128 stands for zero in the data rows.
Here are some points:
[122 151 125 161 114  28 141 201 145 159 157 188 125  84  97  97  98 132
 162  96 118 171  49  90]
[ 99 148 123  82  96 129  90 154 169 117 121  77 101 100 106 130  98 120
 130  82 105 124 174 148]
[185 155  99 134  79  99  66 127 181 154 128  78 142 135 121 116 168 173
 166 151 140 125 156 173]
[142 188 110 151  28   8  20 252 188 166 162 153 130 135  84  72  98 153
 175 156  89 132  53  81]
[ 86 105 155 169 205 146 195 123  93  72 147 208 141 123 220 165 124  68
 102  99 145 166  68 174]
[ 93 103 146  88  85 129 104 124 131 151 110 101 118 144 108 149 160 161
 125 136 117 116 177  91]
[139 130 114 136 143  86 162 123 128 123 113 131 129 141 111 126 130 168
 135 135 117 114 123 126]
[202 136 110 142 178 166 159  49 107 127 108  91 134 145 111 166 162 157
 106 132 149 149 124 171]
[113 109 155 127 134 115  83 204 144 135 151 173 145  87 123 117  89  80
 142  95  89 118 132 116]
[135 113 142  10  92 196  28 117 152 131  71   0 108 151  76 164 126 126
  99 105  83  74 255  98]
[ 47  63 226   0 137 255 160  34  93  69  84   0 160 169 120 193 170 102
  41 130 111  86 255 143]
[161 108 136  98  99 180  70  85 132 145  85  66 102 180 131 159 163 142
 142 147 136  82 233 131]
[117 154 143  55   2 117  25 142 198 155  88  63  93 124  49 120  88 136
 126 119  75  78 219  84]
[120 146 110 124  89  71  91 224 152 133 129 157 119 118 103 107  63 105
 167 108 104 118 105  71]
[105  88 190  70  83 179  65 118 159 160 106  73 127 156  70 138 119 137
 100 135  73  93 221  84]
[ 74 106 164 121 127  89 192 155 124 116 145 197 158  91 140 161  87  76
 118  96 106 171 113 149]
[191 112  86 255 245 109 255  64  52 131 198 255 162 132 236 128 188 137
 143 167 250 218   0 251]
[167 157 115  86  71 166  90   9 153 133  85  58 149 162 121 122 201 193
  91 161 154 110 179 144]
[105 130 148 117  95  50 126 252 145 138 156 189 136  77  83  99  59  86
 153  98  93 123  93  86]
[102 104 155 116 154 186 172  71  94  95 130  78 157 138 162 137 169 127
 108 149 140 139 168 155]
[135 151 155  67  23  89  47 199 185 164 110  85 123 126  54 106 128 128
 155 130  89  87 178  64]
[ 79 112 147 126 197 179 203 101  79  96 134 111 108 141 172 130 144  92
 116 116 141 130 139 146]
[217 153 106 206 154 119 177  74 113 141 148 192 143 120 158 133 190 174
 132 161 182 157  51 192]
[137 139 115  94  76  92  95 151 142 163 116 121 102 127  72 115 103 140
 140 135 104 105 131  77]
[ 98  68  93 254 255 192 251  70  39  83 183 219 174 130 225 150 163 123
 131 143 218 206  55 208]
[190 137 107 169 142 123 136  75  96 122 119 129 145 171 162 129 186 171
 131 166 168 135 105 154]
[226 164 101 221  92  51 135 123 123 128 119  95 157 146 129  62 163 187
 189 141 158 177  60 124]
[120 127 140 113 140 219 139  22 137  96  84  40 144 190 111 166 174 153
 100 166 137  76 239 161]
[ 83  72 182  71 231 255 218  44  71  78  98  76 169 157 195 203 190  84
  84 107 143 111 227 155]
[113 140 108 136  97  83 131 144 153 156 129 148 136 104 108 123 107 125
 158 137 112 141 123  93]
[221 175  81 181 108 110 109  60 167 147 126  86 160 150 154 111 206 212
 164 183 178 135 129 192]
[158 101 115 167 161 135 168 109 117 144 151 153 155 115 159 125 113 123
 141 144 143 148 113 161]
[208 176  45 209 129  38 116 122 116 169 168 162 147 110 142  41 144 218
 168 153 181 179   0 122]
[122 116 138 126 151 142 161 121 109 121 134 151 146 120 126 146 139 118
 122 128 148 125 139 148]
[ 99 101 133 105 170 167 151 136  68  76 120 124 112 114 135 165 132 102
  97 102 127 128 129 120]
[ 73 101 199   0  37 255  57  40 196 159  46   0  90 240  29 196 172 140
  64 182  69  14 255  88]
[191 120  79 133 141 166 103  43 122 133  79  71 131 161 119 153 166 156
 130 144 154 117 162 125]
12 more points follow, each with its number after it:
[213 146  68 200 210 209 189   0  89 121 122  96 167 176 199 146 219 187
 113 193 222 158 104 213] 0
[164 174  97  95  61  97  49 107 174 177 119  56 142 141  71  66 140 201
 132 165 120 106 127  77] 1
[172 148  55 252 209 120 177  90  81 110 166 204 132 124 173  85 151 157
 145 133 216 172   2 173] 2
[169 173  83 143  73  75  59 164 143 151 140 121 122 126 106  74 115 150
 154 128 143 151  76 118] 3
[158 148 111  76  96  99  57 120 170 170 104  83 141 120 109 112 174 188
 141 111 131 111 158 100] 4
[ 70  98 148 150 145 121 167 215 131  92 160 212 137 120 118 116 111  69
 121  89 150 141  88 147] 5
[118 138 143 140 109  64 106 189 140 143 150 183 137  74 132  98  84 100
 158  80  95 145 113 109] 6
[122 118 172  52  71 212  84  87 147 147  86  14  96 175  92 129 172 152
 105 143 128  76 221  80] 7
[ 99 118 148 141 109  80 126 214 109  98 145 160 105 105 115  91  84  97
 126  97 104 149  66  92] 8
[109 142 178  92  71 121  98 170 171 105 114  79 112 141 110  98 126 154
 128 101 102  92 175 118] 9
[222 200  90 124  48  64  55  92 142 158  87  55 128 183  91 135 128 228
 150 174 106 108 139 113] 10
[207 159  57 239 221 188 194   0 115  99 117 147 143 204 195 135 217 225
 118 192 231 123  64 188] 11
Which of these numbered points is nearest to each point below, ignoring the 3 directions in which the first points spread most? Its number follows each.
[163 177  97 142  80  95  81 137 133 135 142 113 130 127 126  82 139 145
 147 132 148 155  86 132] > 3
[132 156 107 105 101 145  94 115 176 146 116  61 136 130  91 146 136 147
 130 161 105 108 154 103] > 0
[140 142 118  83 118 155 102  88 141 151 116  51 143 149 102 109 163 175
 113 154 133 111 152  98] > 1
[191 166  89 157 115  86  94 123 138 128 102 144 136 165 121 109 144 201
 151 141 149  97 101 104] > 11
[120 136 144 146 140 130 159 145 118 103 150 132  96 107 156 117 113 129
 131 100 138 151 120 175] > 9
[146 133  99 145 178 173 135  62  87 100 116 116 132 149 133 126 151 146
 109 130 176 121 127 140] > 2
[234 183  92  98  81 186  46   0 154 139  44  18 137 224 101 161 216 255
 110 201 157  48 223 121] > 11
[ 12  75 177  67 131 151 157 164 124  89 115  98 112 126 130 152 110  83
 114 119  75  89 222 105] > 9
[153 161  71 156 125 140 118  65 142 146 132 137 131 151 108  95 164 211
 122 156 194 110 107 142] > 2
[206 195  73 179  61  54  55 160 145 160 151 134 127 126 117  60 115 185
 166 144 147 162  42 129] > 3
[147 119 107 208 190 151 198  79  57  75 152 159 131 139 187 122 161 150
 108 140 188 178  34 174] > 8
[217 171  84  63  56 120  57  33 165 163  50  12 129 201  50 143 167 232
 107 186 111  61 203 109] > 10
[100 115 109 205 239 116 255 169  72 100 195 246 157  74 198 150 109  79
 143 119 154 181  16 166] > 0
[156 159 110 110  57  45  65 195 145 150 100 104 108 126  38 120  68 151
 152 119  81 122 116  56] > 10
[223 195  80 188  62  54  82  98 140 151 105  97 134 173 101  47 143 203
 172 160 154 133  72  85] > 8
[156 184 159  46   0  70  19 169 177 168  78  68 106 147  30 122  82 160
 149 142  60  58 217  42] > 10
[ 94 133 146 135 122  48 118 253 134 145 184 211 139  74 123 116  40  72
 152 137  78 125  66  96] > 0
[171 147 130 120  78 104  86 121 166 154  86  88  95 176  81 111 126 178
 141 149  94  74 151  79] > 11
[ 97 155 113 100  44   0  52 255 194 191 165 176 109  57  46  28   0 115
 194  72  61 132  43   7] > 1
[176 156  86 147 159 189 127  23 100 112 123  85 155 172 183 129 197 161
 112 162 193 148 122 181] > 3
[190 198 106 110  53  45  48 107 142 145  93 112 123 158 103  87 143 218
 132 161 116  80 121  90] > 10
[ 84 167 125 204 142  38 142 199 148 110 158 180 132  79 148  65 109 118
 186  71 118 174  70 119] > 9
[121  78 105 170 200 152 173 121  93  98 159 171 134 147 205 132 123  93
 109 110 173 182  67 205] > 3
[121 115 152 100 137  84 134 143 129 116 120 121 139 119 135 115  90 137
 108 120  85 110 125 120] > 10
[ 57 100 168  13 106 144 114 210 158 104 107  73 146  79  82 169 126  61
 107  68  76 119 185  88] > 4
[112 111  85 216 194 130 170 138  85 105 166 211 143 128 168 111 106 130
 155 115 186 173  65 149] > 2
[ 80 110 203  48  68 108  84 216 150 106 108 118  88 116  98 123  81  65
 101  77  51  84 178 111] > 9
[ 98 107 112 222 168  58 193 243 104 101 195 255 134  92 155  70 100  70
 153  83 174 181   0 153] > 5
[128 139  82 218 174  78 166 147 106 124 173 243 128  81 141 106  99 132
 150 131 159 151  39 157] > 2
[158 142 132 154  80  94  89 153 171 136 126 162  93 129 117 115 107 133
 118 161  91 101  82 106] > 11
[ 99  93 150  78 151 186 115 157 100 112 128 106  97 113 138 157  99  85
 110  85 121 121 168 126] > 3
[217 162  65 238 195 175 223   0  33  91 145 150 113 145 232 127 215 182
 127 148 255 195  69 255] > 3
[144 121 103 208 130  71 141 211 119 152 173 208  95  97 140  60  94 126
 177  99 159 168   9 100] > 7
[146 136 147 144  71 112 101 170 145 125 120 106 111 122  67  92  89 107
 139 121 101 128 124  99] > 8
[ 87 114 118 120 133 112 118 217 170 140 155 164 138  74  70 134  55  63
 139  98  94 139 125 117] > 0
[ 77  82 148  99 145 108 146 191 111 142 179 193 146  73 138 103  75  96
 110 100 118 145  86 111] > 1
[  7  76 184  63 150  97 154 255 141  94 150 173 126  36 119 146  78   6
 135  24  69 147 116  85] > 4
[142 142 116  81  52  68  64 147 158 177 134 119 132 113  81  76  95 170
 122 133 106 109 118  95] > 1
[108 122 165  77 130 166 111  94 133 120 107  85 141 118 137 137 146 122
 113 104 110 113 212 133] > 6
[118 163 139 147  88 117 134  86 144 136 131 146 119 149  87  90 163 161
 111 141 164 141 112 146] > 5
[161 142 120 158  67 108 100 139 143 140 132  89 109 172 120 112 150 168
 162 157 147 131 152 166] > 9
[186 157  95 220  78   2  90 173 126 158 142 205 127 114 101  45 117 172
 182 130 139 165  30  91] > 8
[142 129 134 139 122 130 106  94 133 135 113 119 120 119 130 122 143 145
 134 135 107 107 164 135] > 6
[112 122 125 137 178 125 173 134 117 112 144 185 120  81 168 145 144 111
 112  91 154 156  75 148] > 4
[121 121 110 186 160  94 125 172 101 102 153 195 154 124 146 115 109 117
 134 105 141 175  46 145] > 3
[126 144 172   2  78 181  59  79 166 155  68  23 147 132  54 207 159 162
  89 137  73  81 255  84] > 4
[114 146  99 157 161 150 158  95 131 128 157 175 129 127 132 103 143 170
 121 136 195 125 107 160] > 2
[119  87 124 133 181 167 162  37  97  80 105 104 160 153 210 145 169 124
 101 128 142 136 172 195] > 6
[101 176 156 106  46 101 102 126 171 145 111 128  98 146  46 101 128 142
 116 128 119 106 159 106] > 5
[ 93 121 159 128 202 180 195  73  89  88 131 126 149 125 157 133 166 142
  97 138 148 131 137 134] > 1
[205 175  95 193  99 132 120  54 120 126 103  70 125 183 134  80 162 187
 150 173 170 135 105 112] > 8
[138 127  96 233 150  44 168 245 106 138 187 235 102  79 145  56  78 112
 187  95 155 183   0  90] > 7
[191 173  71 152  42  45  45 157 158 177 129 139  95 127  98  90 127 199
 165 148 145 127  78 110] > 3
[156 156  82 235 210 124 180  87 100  84 167 194 173 134 198  79 160 156
 140 133 212 164  36 189] > 2
[ 95  90 168 130 139 214 128  88 125 127 122  72 122 148 130 158 169 130
 114 133 123 143 181 130] > 7
[151 119 148 141 185 193 164  43  78  98 115 131 181 122 166 148 172 127
 103 114 162 147 142 138] > 6
[ 97 132 182  43  46  60  16 255 218 134  96 133 114 106  31 126  36  85
 128  72  11  55 194  57] > 6
[ 59 116 142  99 119  85 148 240 163 114 137 160 114 101 106 140  56  39
 148 100  80 116 135 108] > 0
[114 151 122  78  76 164  85  70 164 151 102  65 126 159  69 118 150 195
 106 165 135  70 205 108] > 1
[ 69 112 149 127  92  26 114 255 156 139 187 240 108  17  98  92   0  25
 174  54  62 157  57  71] > 6
[130 147 116  99  93 134  95 124 176 121  94  65 134 159  92 132 129 115
 127 148 104  97 166 111] > 0
[ 63 134 190 105  81  50  72 255 149 117 153 201 119  87  90 131   4  60
 143  75  32 118  83  46] > 10
[ 77  87 141  93 115 135 129 175 125 116 120  83 101 140  98 138 123 106
 116 115 107 132 140 106] > 8
[157 158 124 123  57  78  58 189 193 144 126 133 113 131  65  83 100 143
 135 120 102 106 105 112] > 5
[199 145 102 189 145 153 171   8 128 145 128  98 148 145 134  97 164 172
 112 173 161 162  90 178] > 1
[ 53  77 169 121 202 149 223 209  88 104 189 183 129  75 166 154  64  53
 117  94 113 163  87 141] > 0
[100 129 145 197 182  99 172 208 106  97 184 235 130  67 204 107 118  93
 157  77 158 168  34 151] > 9
[197 121 115 207 205 205 178   9  91 131 129  39 122 191 209 144 235 211
 146 156 197 174 135 208] > 7
[ 63 131 184 152 130 140 185 139 122 102 145 192 105 112 105 127 121  95
 112 101 136 138 130 138] > 5
[142 136  72 168 130  37 148 182 143 164 167 182 141  94 136  78 107 145
 169 122 150 163  25 124] > 1
[170 132 106 160 152 168 170   0  81 114 100 123 160 156 179 137 205 190
 110 172 190 132 155 175] > 6
[104 166 179  46  41 121  61 147 183 151  89  63 116 123  69 156 124 102
 130 110  59  98 212  65] > 6
[157 131  57 218 159  67 155 181 129 172 183 213 128  67 164 109 105 144
 194 135 167 180  19 126] > 0
[ 39 143 191  80  60  78 127 226 161 134 133 174  79  99  38 109  79  76
 118  78  81 112 140  73] > 5
[187 152 134 128 125 175  99  23 110 121  87  89 168 146 134 125 191 179
 114 126 160 125 164 127] > 6
[125 124 144 115  89  82  73 143 154 154 111 115 103 111  84 100 109 148
 132 129  64  99 155  90] > 6
[107 102 119 152 233 148 210 114  90 120 157 167 163 112 203 158 128 102
 142 137 151 142 105 155] > 0
[ 92 115 165 130 149  76 148 205 104  93 142 210 121 108 150 113  95  96
 130  93 110 108  96 111] > 9
[ 52  89 213  48 126 179 156 167 173 123 117 147 127 127 109 170 113  37
  92  98  77  75 214 125] > 5
[181 164  89 234 156 122 139  84 123 133 151 167 143 146 139  84 192 186
 151 186 190 135  53 141] > 2
[131  98 107 223 190 155 193  84 108 131 159 173 113 192 170 110 161 149
 136 171 193 153  82 175] > 5
[185 157  55 244 172  36 160 146 115 151 171 220 154 104 171  82  98 150
 191 150 166 171   4 134] > 0
[ 70  85 176 103 168 153 171 197  86 100 150 173 116  94 167 147 123  29
 110  82 114 155  84 103] > 7
